(in the rows, 128 means zero)
Named moves, each a turn or a mirror, and the order they were made in; the first pair answered:
move q_72:
[133 151 146 158 123 172 116 150  53 124 131 108  63 120  77 114  95 109
  69  97] |-> [146 162 118 170 124 163 112 157  61 139 142 122  64 112  92 113  95 103
  61  89]
[124  95 107 142 126 113 130 132 113 144 137 135 124 106 127 118 135 143
 118 143] |-> [113  91 133 121 126 125 131 128 105 132 118 121 130 123 108 114 139 149
 120 149]
[132  94 130 143 151 146 113 149  93 137 174 124 103 117  78 146 172 162
 114 131] |-> [135  98 123 150 150 138 113 147  97 144 179 124 104 110  85 145 171 158
 112 125]
move q_82:
[145  66 111  84 136  99 132 192 232 145 136 130 151 157 166 180 120  84
 165 155] |-> [149 140 128  86  92 123 150 139 188 112  87 103 138 199 202 154 104  57
 192 149]
[ 96 116 154 131 128 137 141 127  91 128 131 115 100  98  84 141 170 160
 109 133] |-> [ 92 140 161 136 120 143 145 112  77 119 118 107  96 116  86 140 162 156
 118 133]
[ 99 119 127 143 145 107 116 115  92 102 115 108 125 135  97  93 154 103
 138 126] |-> [101 102 122 140 155 100 112 128 109 118 130 113 128 127  94  96 156 110
 133 128]
move q_45:
[ 83 120 113 115 108 123 105  93 117 154 118 125 123  92 103  74 116 162
 131 176] |-> [105 120 122 101  90 117 104  99 140 143 104 101 119 148 138  78 122 129
 155 186]
[124 154 101 134  93 124 144  98  93 137 101 131 137 115 176 129 100 128
 150 151] |-> [131 153  99 119 105 126 148 103 120 139 103 152 149 122 180 137  91 113
 148 137]
[133 107 146 115 146 125 117 156 149 116 144 122 119 140  91 133 142 119
 126 124] |-> [132  98 145 121 145 130 117 151 140 119 147 121 118 130  89 130 142 124
 115 123]
[ 97 111 157 119 133 138 157 121 108 139 112 130 156 110 116 151  90 169
 136 152] |-> [ 97 107 159 117 118 136 148 118  97 136 100 109 146 126 124 141 100 166
 146 168]
Now pairs of rows:
Between the rows of a pair lie 2 to 4 moves.
[149 139 168 104 131 141 125 135 161  91 106 122 128 195 126 140 127  99
 133  91] |-> [125 172 145 147 143 151 129 109 111 106 128 155 130 117  93 126 117 149
  83  63]	q_45, q_72, q_82, q_45
[115 166 107 147 156  95 117 131 152 113 149 146 152  67 144 130 104 116
 106 103] |-> [ 93 179 158 136 129 131 125  95  95  86 104  99 134 102 120 106 109 136
 113 122]	q_82, q_45, q_72
[ 98  89 135 116 107 149 160 127 103 133 102 107 147 132 120 136 125 157
 135 187] |-> [103 104 100 131 136 132 161 136 127 146 137 154 162  78 123 149 103 161
 109 156]	q_45, q_45, q_72, q_45
[117 116 120 133 193 126 124 133 188 131 148 176 171 109 104 148  94 149
 117 106] |-> [ 94 154 166 124 168 159 137  90 125  98  94 144 159 133  96 130  93 160
 127 107]	q_72, q_82, q_45
[123 159 132 144 116 104 138 111 120 136 150 157 148  91 139 144 108 137
 111 110] |-> [122  91 152 121 122 100 128 153 146 144 160 132 147 107 117 151 133 148
 122 143]	q_45, q_72, q_45, q_82
[128 147  74  89  57 119  99 110 157 130 146  90 117 106 208 109 162  94
 153 119] |-> [112 111  58  99 100 112  88 140 168 151 188 115 127  44 165 117 164 126
 123 119]	q_82, q_45, q_45
[139 158 114 135 117 136 138 101 116 108 108 123 121 128 158 116 130 113
 142 124] |-> [118 112 141 131 139 151 138 121 102 114 123 123 125 106  98 123 140 153
 123 135]	q_45, q_82, q_45, q_72
[ 87 153  47 194 114 108 153 108 106 180 159 152 162  61 124  88 153 155
 117 109] |-> [ 87 171 117 146  64 141 164  79  85 129  83  77 148 172 145  75 162 120
 180 140]	q_82, q_45, q_72
[123 101 192  80 128 142 135 149 171 113  95 110 132 198 116 159 105 118
 163 165] |-> [128  91 129 121 172 109 127 172 199 156 163 189 156  99 113 175  90 135
 120 131]	q_82, q_45, q_72
[136  76 120 163 147 101  98 149 136 130 193 127 102 107  88 108 170 156
  77 118] |-> [172 181 105 154  98 110 113  97 133  91 128 118  98 173 179 102 139  82
 121  83]	q_82, q_72, q_45
[143 132 120 113  87 123 147 109 106 110  83 121 132 164 146 120 101 140
 141 173] |-> [149 123  64 136 113  99 140 124 120 143 134 168 148  93 141 131  97 156
 106 156]	q_72, q_45, q_82, q_45
[126 107 138 146 163 134 138 161 175 133 160 154 129 106 116 145 125 107
 110 104] |-> [111 143 144 165 155 147 139 124 118 122 146 155 122  81  99 126 118 133
  96  98]	q_82, q_45, q_45, q_82
